In the rows, 128 means zero.
First come named turns, each shown by rows before and after it. For each pair of rows after them, which turns, in which order, take the first row to the second? The first pair is done for you.
J947:
108 112 121 83 143 117 122 128 127 142 104 163 126 115 138 96 128 112 126 114 129 118 96 138 112 150 138 111 140 121 136 140 130 109 -> 108 114 116 89 144 119 120 125 127 143 104 164 129 118 139 92 128 115 127 112 126 113 95 136 113 148 138 114 139 120 137 136 125 102
132 131 123 112 133 98 137 130 144 103 118 143 146 117 137 145 128 154 145 121 115 101 125 168 90 122 110 144 123 106 119 123 154 125 -> 130 142 136 102 111 97 148 135 139 116 120 150 150 114 135 153 131 136 133 128 121 107 120 169 93 122 115 142 122 116 127 132 167 127
125 143 114 157 122 161 121 136 110 137 116 149 121 131 117 126 137 125 121 118 139 116 115 139 108 112 140 130 112 118 152 120 133 119 -> 133 125 100 161 142 153 115 138 111 125 109 133 117 131 122 127 133 137 130 112 139 114 122 152 110 119 135 131 114 111 151 125 129 129
143 110 137 107 156 104 129 101 114 114 124 128 140 154 133 158 142 124 127 104 134 126 136 125 110 123 138 98 159 130 105 156 127 169 -> 134 138 157 96 116 119 132 101 107 136 134 155 143 149 128 152 148 103 106 116 130 121 124 103 111 109 144 101 157 143 109 144 132 155
J956:
125 159 113 142 106 144 132 122 94 138 129 116 125 133 102 110 105 133 119 133 139 123 119 123 119 143 130 130 103 120 146 128 130 107 -> 129 153 125 125 105 128 147 131 96 139 132 108 131 131 110 131 108 121 116 131 148 140 127 138 121 155 140 122 107 127 147 152 149 127
122 163 131 130 86 148 137 126 108 152 129 135 119 111 104 130 134 106 102 143 146 125 118 96 134 118 126 123 112 141 157 130 142 107 -> 132 132 144 115 108 111 148 135 117 137 133 104 127 108 120 160 145 103 109 135 152 147 137 130 132 134 136 112 130 149 149 168 158 152
117 135 144 136 121 130 125 131 123 129 117 149 105 122 117 129 125 124 126 112 128 123 137 130 139 121 122 148 135 120 149 116 123 135 -> 121 133 149 132 120 126 130 133 119 130 117 145 106 121 116 133 127 117 126 112 128 128 138 134 139 127 124 142 132 125 151 125 127 144
J413:
153 111 137 142 125 147 155 133 112 113 112 121 146 125 99 134 117 107 124 128 119 142 151 98 126 140 128 107 123 153 134 147 165 151 -> 154 93 136 149 144 134 145 130 137 92 124 114 145 126 112 135 127 121 138 118 106 136 145 104 123 131 123 104 137 151 118 142 141 164
148 124 133 117 132 133 128 117 115 135 124 121 128 125 139 144 111 120 129 137 148 142 146 137 128 130 136 113 120 128 120 154 141 129 -> 148 110 132 123 149 125 123 114 129 121 133 118 127 126 149 146 116 127 136 128 139 136 143 139 128 127 135 110 129 125 111 150 128 136
130 113 141 120 131 114 126 129 136 125 127 129 123 120 133 144 121 118 135 133 118 122 122 151 136 152 141 123 128 131 126 136 123 136 -> 138 114 125 130 141 122 118 121 131 123 117 123 119 121 125 132 109 131 143 131 118 112 122 148 135 154 133 127 121 119 128 125 115 125
174 98 122 114 141 137 109 142 127 124 134 132 129 106 129 135 114 130 121 93 121 144 136 157 124 153 142 118 134 137 124 137 112 119 -> 176 103 118 114 135 147 109 141 116 135 130 132 129 110 120 132 107 130 118 94 124 145 135 152 124 154 141 117 125 139 131 136 118 114
Pairs:
Between the rows of a pair lie two turns.
141 124 110 161 145 130 129 143 148 143 125 121 104 124 124 134 122 146 144 121 116 118 147 129 129 127 132 134 130 137 142 150 112 123 -> 142 130 116 154 131 132 138 148 137 152 121 120 108 122 121 137 121 135 134 128 121 127 152 134 128 134 134 132 129 143 152 163 127 123 | J413 then J956
133 125 107 129 137 132 131 133 100 127 125 132 144 140 109 123 103 147 145 132 135 123 159 154 129 160 112 123 123 122 147 117 120 115 -> 117 148 142 123 97 137 136 132 114 140 146 165 148 137 121 121 123 122 125 140 121 118 140 128 134 136 117 121 130 142 136 102 112 112 | J413 then J947
129 121 152 127 93 137 109 139 148 106 157 142 145 125 125 125 158 105 139 137 107 120 119 137 143 92 109 122 129 147 111 131 118 124 -> 138 95 142 120 121 120 115 145 147 97 150 114 146 129 127 142 151 112 148 127 119 137 138 161 140 109 110 116 132 140 112 160 133 148 | J947 then J947
156 149 129 130 168 148 111 122 130 143 123 113 133 117 92 113 137 139 137 137 142 131 113 112 136 120 124 146 116 126 136 101 137 113 -> 150 152 147 128 157 146 109 122 142 144 136 126 135 116 103 115 151 132 131 140 133 126 105 102 140 103 122 143 132 130 126 94 123 118 | J413 then J947
113 145 96 151 123 139 114 113 107 146 96 132 129 114 100 118 104 173 120 130 118 138 122 150 140 126 141 153 95 104 128 101 139 90 -> 123 133 123 120 117 109 140 129 106 153 100 116 143 114 109 157 118 149 113 130 137 170 139 177 140 148 155 137 103 121 135 146 175 132 | J956 then J956
128 148 97 91 91 152 143 103 98 139 136 136 140 108 121 171 111 113 152 124 143 114 157 117 140 149 139 117 102 146 126 147 129 97 -> 129 119 83 112 131 137 121 91 125 108 139 124 131 110 134 161 110 143 182 105 126 99 157 117 140 137 131 118 116 132 106 130 90 106 | J413 then J413
144 121 92 143 150 136 113 111 106 116 109 120 110 122 112 113 102 164 150 119 133 126 144 122 125 139 113 149 102 113 132 110 122 105 -> 136 136 168 103 87 109 148 134 133 133 144 146 129 110 136 155 150 107 114 133 126 156 131 118 130 128 139 125 139 155 122 144 147 147 | J956 then J413
121 98 108 135 164 121 117 126 128 105 113 121 139 135 135 126 117 147 134 136 134 129 147 157 132 141 116 106 124 132 142 138 123 133 -> 110 139 124 126 117 145 129 134 110 140 115 152 141 131 121 115 119 119 104 154 139 128 136 135 134 133 122 109 108 145 159 129 141 108 | J413 then J947
145 109 102 115 189 110 106 152 141 114 104 79 145 124 123 146 131 163 131 119 132 112 143 148 123 142 103 137 127 103 110 124 105 142 -> 129 175 146 85 99 143 128 162 111 171 112 126 157 121 106 146 142 110 79 154 143 122 127 119 129 135 124 135 110 132 132 125 147 113 | J956 then J413
118 117 111 76 132 135 126 152 110 137 87 98 127 131 114 123 111 198 147 160 130 115 144 127 124 149 116 124 122 105 152 149 137 121 -> 97 149 154 64 78 143 130 156 125 154 111 141 132 122 125 123 137 168 121 170 113 107 120 95 129 119 123 120 131 126 141 127 126 111 | J413 then J947
102 80 95 134 153 93 145 128 111 82 116 134 130 120 139 120 119 154 119 145 131 118 105 157 125 119 134 176 166 130 138 139 135 148 -> 90 118 126 127 103 119 150 129 104 107 126 170 132 117 136 108 130 130 93 165 127 111 86 128 125 97 141 179 163 144 139 122 134 123 | J947 then J947
131 150 123 121 100 141 140 125 104 159 132 137 136 128 129 119 133 122 107 139 121 132 132 113 126 124 128 133 118 138 133 108 141 118 -> 135 124 108 140 133 135 122 113 126 133 136 128 130 129 140 111 126 152 129 123 109 111 133 116 124 111 117 137 130 124 118 91 105 117 | J413 then J413
100 125 123 148 124 145 118 135 96 181 115 137 139 102 112 133 113 121 141 119 114 133 118 107 156 143 105 139 110 120 146 180 140 124 -> 104 99 117 161 157 132 105 128 127 151 124 124 135 102 131 132 119 142 161 105 94 120 117 110 151 129 95 136 130 113 120 168 106 140 | J413 then J413
85 94 161 109 118 76 109 127 161 114 135 146 133 96 149 165 137 101 107 115 90 150 99 111 107 118 115 141 176 173 76 153 106 193 -> 84 91 151 122 127 84 98 122 170 103 135 148 133 98 149 152 131 116 116 110 83 139 92 106 106 108 109 144 176 166 71 135 88 186 | J947 then J947
138 125 74 137 121 119 104 150 134 117 141 127 108 139 126 116 108 151 99 143 150 147 149 72 87 113 151 149 120 117 116 101 118 121 -> 134 124 109 120 104 100 118 158 154 120 160 132 120 136 143 137 128 130 87 147 146 159 145 73 90 107 161 136 136 136 108 117 127 148 | J956 then J413
139 122 109 133 148 134 133 135 110 133 107 106 122 133 115 138 118 131 132 125 142 132 145 140 128 157 131 123 112 116 139 144 139 130 -> 136 135 105 140 138 148 124 129 108 140 106 119 119 133 109 122 112 134 129 134 137 122 136 129 129 150 128 128 104 110 141 128 131 110 | J956 then J956
